[[118 141 120 110 103]
 [144 141 111 137 130]
 [116 140 144 132 145]
 [131 140 128 125 135]
 [144 141 109 114 118]
 [111 140 146 143 121]
 [128 140 137 114 119]
 [113 140 128 127 123]
 [124 140 130 119 119]
 [126 141 126 127 119]]
->
[[126 141 126 127 119]
 [124 140 130 119 119]
 [113 140 128 127 123]
 [128 140 137 114 119]
 [111 140 146 143 121]
 [144 141 109 114 118]
 [131 140 128 125 135]
 [116 140 144 132 145]
 [144 141 111 137 130]
 [118 141 120 110 103]]

[[139 107 141 114 114 115 139 148 141 148 113]
 [122 127 134 132 132 132 122 131 134 128 120]
 [133 124 117 119 119 119 133 122 117 126 134]]
->
[[133 124 117 119 119 119 133 122 117 126 134]
 [122 127 134 132 132 132 122 131 134 128 120]
 [139 107 141 114 114 115 139 148 141 148 113]]

[[136 133 126 129 115 120 140 141 129 143 119 134 126 132 119]
 [115 119 130 128 147 140 108 109 127 103 141 119 133 124 143]
 [126 127 126 130 127 129 126 129 129 125 128 127 131 130 132]
 [134 133 121 134 111 120 136 145 129 139 116 133 132 137 126]
 [136 133 125 129 114 120 139 142 129 143 118 133 127 133 120]]
->
[[136 133 125 129 114 120 139 142 129 143 118 133 127 133 120]
 [134 133 121 134 111 120 136 145 129 139 116 133 132 137 126]
 [126 127 126 130 127 129 126 129 129 125 128 127 131 130 132]
 [115 119 130 128 147 140 108 109 127 103 141 119 133 124 143]
 [136 133 126 129 115 120 140 141 129 143 119 134 126 132 119]]

[[149 128 128 127 127 128 140]
 [135 144 131 128 128 129 134]]
->
[[135 144 131 128 128 129 134]
 [149 128 128 127 127 128 140]]

[[101 131 132 106 131]
 [126 115 132 121 131]
 [121 128 131 122 128]]
->
[[121 128 131 122 128]
 [126 115 132 121 131]
 [101 131 132 106 131]]

[[141 142 133 144 110 122 143 149]
 [141 143 111 145 148 120 144 112]]
->
[[141 143 111 145 148 120 144 112]
 [141 142 133 144 110 122 143 149]]
---
[[115 115 120 122 157 152 120 126 128 141]
 [146 147 142 138 100 106 142 133 131 119]
 [123 122 126 132 142 140 123 128 130 138]
 [126 124 138 133 126 127 124 139 138 131]
 [131 131 126 132 133 133 131 124 125 134]
 [134 135 135 124 121 122 135 134 132 122]
 [121 120 123 123 148 145 124 127 128 136]
 [124 125 124 124 142 140 128 127 127 134]]
->
[[115 115 120 122 157 152 120 126 128 141]
 [121 120 123 123 148 145 124 127 128 136]
 [123 122 126 132 142 140 123 128 130 138]
 [124 125 124 124 142 140 128 127 127 134]
 [126 124 138 133 126 127 124 139 138 131]
 [131 131 126 132 133 133 131 124 125 134]
 [134 135 135 124 121 122 135 134 132 122]
 [146 147 142 138 100 106 142 133 131 119]]

[[136 103 138 134 144 139 134 142 114 106 128 125 116 139 132]
 [138 129 116 142 126 109 138 136 133 140 134 111 134 130 120]
 [127 129 112 121 134 126 143 119 124 119 131 129 131 137 157]]
->
[[127 129 112 121 134 126 143 119 124 119 131 129 131 137 157]
 [136 103 138 134 144 139 134 142 114 106 128 125 116 139 132]
 [138 129 116 142 126 109 138 136 133 140 134 111 134 130 120]]

[[137 131]
 [138 114]
 [133 124]
 [103 123]
 [113 119]
 [152 141]
 [150 136]]
->
[[103 123]
 [113 119]
 [133 124]
 [137 131]
 [138 114]
 [150 136]
 [152 141]]

[[134 142 145 144]
 [119 150 137 154]
 [113 145 134 137]
 [151 133 151 116]
 [133 135 138 140]
 [154 124 152 105]
 [128 137 140 139]
 [155 117 153 109]
 [143 140 149 130]
 [130 136 131 134]
 [120 141 107 158]
 [140 104 123 117]]
->
[[113 145 134 137]
 [119 150 137 154]
 [120 141 107 158]
 [128 137 140 139]
 [130 136 131 134]
 [133 135 138 140]
 [134 142 145 144]
 [140 104 123 117]
 [143 140 149 130]
 [151 133 151 116]
 [154 124 152 105]
 [155 117 153 109]]

[[143 142 134 116 123 140 138 121]
 [122 148 148 149 105 140 134 141]]
->
[[122 148 148 149 105 140 134 141]
 [143 142 134 116 123 140 138 121]]

[[144 110 119]
 [147 110 124]
 [120 154 140]
 [133 128 146]
 [121 121 150]]
->
[[120 154 140]
 [121 121 150]
 [133 128 146]
 [144 110 119]
 [147 110 124]]

[[119 138 148 125 145 121]
 [126 111 118 153 125 114]
 [134 112 115 130 117 141]
 [131 122 122 131 118 152]]
->
[[119 138 148 125 145 121]
 [126 111 118 153 125 114]
 [131 122 122 131 118 152]
 [134 112 115 130 117 141]]

[[131 139 123 112]
 [151 112 142 144]
 [119 127 140 135]
 [126 130 106 121]
 [135 148 111 146]]
->
[[119 127 140 135]
 [126 130 106 121]
 [131 139 123 112]
 [135 148 111 146]
 [151 112 142 144]]
---
[[109 127]
 [127 122]
 [116 121]
 [122 127]
 [100 122]]
->
[[109 127]
 [127 122]]

[[118 132 126 117]
 [113 129 105 117]
 [135 126 145 127]]
->
[[118 132]
 [113 129]]

[[117 147 127 128 135]
 [128 126 125 134 144]
 [123 142 117 139 139]
 [127 155 124 118 120]]
->
[[117 147]
 [128 126]]

[[127 123]
 [143 121]
 [114 153]
 [132 112]]
->
[[127 123]
 [143 121]]

[[147 138]
 [142 144]
 [145 141]
 [152 133]
 [135 151]]
->
[[147 138]
 [142 144]]

[[128 135 153 126]
 [124 133 154 121]
 [124 129 157 125]
 [144 138 110 145]]
->
[[128 135]
 [124 133]]

[[100 115]
 [118 149]
 [145 120]
 [134 113]]
->
[[100 115]
 [118 149]]
